In the rows, 128 means zero.
The rows below come in pairs that one turn or mirror swaps. Which row does each named row swap with?
The rows were stretched afterwards, more along some directions than others.
sove: [120  82 111 116 147 105 142 142 125 115 134 104  96 171 132 138 173 113
  76]
zoze: [129 110 122 135 110 102 134 126 125 129  59 128 121 149  64 120 163 115
 156]
savin: [150 128 130 138 120 129 131 139 129 169 106 115 117 132 108 130  97 173
 154]
nas: [ 96 126  92 125 121 126 138 144 100 136 118 140  93 127 133 159 141 153
  92]
koga: [145 116 144 116 131 122 118 119 145 155  68 150 133 128  89 138 169 126
 138]
Vuded: [121 157 131 144 135 139 137 115 128 181 119 166 101 111 147 149 141 159
 119]
Fuvi: [130 136 123 139 135 142 142 125 123 177 131 144 109 106 176 136 127 156
 109]
Dinan: [141 133  94 103 155  90 125 127 130 151  88 127 117 148 102 103 131 112
 145]
goked: [111 113 104 121 134  88 114 169 127 115 114  89  95 150 126 162 133 143
 163]
fip: [102 128 118 141 119 172 174 152 106 157 128 119  89 149 112 149 148 151
 137]
zod: [114 105 119 121 130  89 128 162 118 103 116  98  87 154 107 146 134 150
 146]
radug: [ 98 134  85 120 132 124 131 147 112 146  97 147 102 125 119 153 138 142
  89]
lek: [103 102  68 129 132 102 161 166  92 137 112 126  93 171  98 143 114 145
 103]
Lona: [126 102 115 114 113 106 148 123 129 144  70 151 140 134  78 108 156 104
 141]
dobod: [ 93  88  65 125 106 134 130 168  91 167 150 116  91 191 105 147 129 115
 112]
milu: [121 143 114 109 148 128 121 128 135 138 123 152 126 130 112 106 112 110
 147]
nebot: [110 155 118 138 134 131 125 135 133 162 136 129  88 118 167 152 152 136
 134]
Mina: [103  94 108 137 103 136 174 168 104 121 140 103  95 158 143 150 156 142
 130]
kek: [104 135 118 145 110 153 178 166 104 143 115 108  93 157 112 147 146 156
 143]
rudez: [118 128 127 134 128 152 159 118 131 175 131 154 128 115 152 138 130 133
  82]
lator: [136  83 114 117 132  82 135 129 106 119 118 114  82 165 110 135 162 106
 116]
meki: [136  73 111 112 143  94 154 145 125 131 139 112 114 158 120 141 166 115
  82]
baz: [126 143 139 137 146 127 145 124 156 161 122 142 115 102 142 156 148 136
 103]
kir: [110 138 133 131 130 142 134 116 136 165 132 171 116  97 161 144 149 137
 107]
Gif: [123  78 114 116 141  74 115 140 118 107 123  91  99 160 138 148 167 110
 101]
tumo: [104 133 111 132 124 154 173 173 109 144 118 110  90 158 116 144 151 141
 127]
rif: [ 81 127  68 115 126 117 166 160  86 159 130 139  81 152 129 145 130 124
 118]
Kel: [154 124 124 110 149 134 106 114 142 153 113 102 141 131 115 135 125 144
 110]
rofi: [117  77 109 126 129  84 132 138 112 115 141  89  91 181 126 151 167 121
 110]
Gedi: [145 112 110  96 159 137 139 128 138 141 128  97 129 160 110 123 122 129
 108]
poveg: [103  87  59 130 126  95 133 176  90 125 136 100  92 181 123 136 119 112
 119]
sukur: [104 114 109 136 110 158 170 162  96 158 125 116  99 159 126 156 157 147
 117]
tisa: [131 126 103 110 159 136 110 123 135 180 125 146 143 123 121 124  99 115
 132]
situ: [150 107 111 104 151 140 137 125 133 145 127  92 145 142 113 123 105 131
 101]
tagi: [144  78 121 131 141  83 159 148 126 104 125  86  88 170 111 146 161 120
  91]
tar: [135  76 118 129 128 102 129 148 116 116 138  78  95 182 126 146 162 119
  97]
pufab: [137 107 123 127 122 116 145 120 137 150  77 146 152 126  90 103 143 123
 134]
favi: [124 114 123 116 122 104 128 119 136 135  70 154 140 124 102 117 175 114
 144]
megar: [126 107 123 119 115 107 140 120 128 146  63 151 129 139  71 118 169 123
 151]
mek: [ 90 131  80 119 118 129 151 142 106 159 101 165 100 134 114 152 137 137
  92]
topa: [162 104 116 122 134 115 140 138 116 159  97 123 108 142 100 129  99 162
 156]
vemit: [ 88 126  73 110 130 133 163 160  98 157 130 150  92 149 128 145 125 148
  83]
Sifa: [156 120 135 128 131 140 131 128 136 154 107 140 124 129  93 125 110 167
 147]
Baga: [140 123 106  94 151 112 126 124 143 150 108 120 149 144 105 112 113 122
 111]
remu: [104 103 113 135 110 114 118 170 122 118 128  87 104 165 100 173 136 145
 137]
tagod: [ 97 117 112 140 121 146 169 171 105 139 122 107 102 158 113 155 149 142
 110]
tino: [136 128 106 111 161 130 128 125 148 172 117 122 154 135 106 127  96 137
 126]
gema: [120 157 128 140 137 106 138 143 150 149 107 146 129 101 145 149 152 130
 107]

pufab swaps with tagod
topa swaps with goked
dobod swaps with milu
Baga swaps with vemit

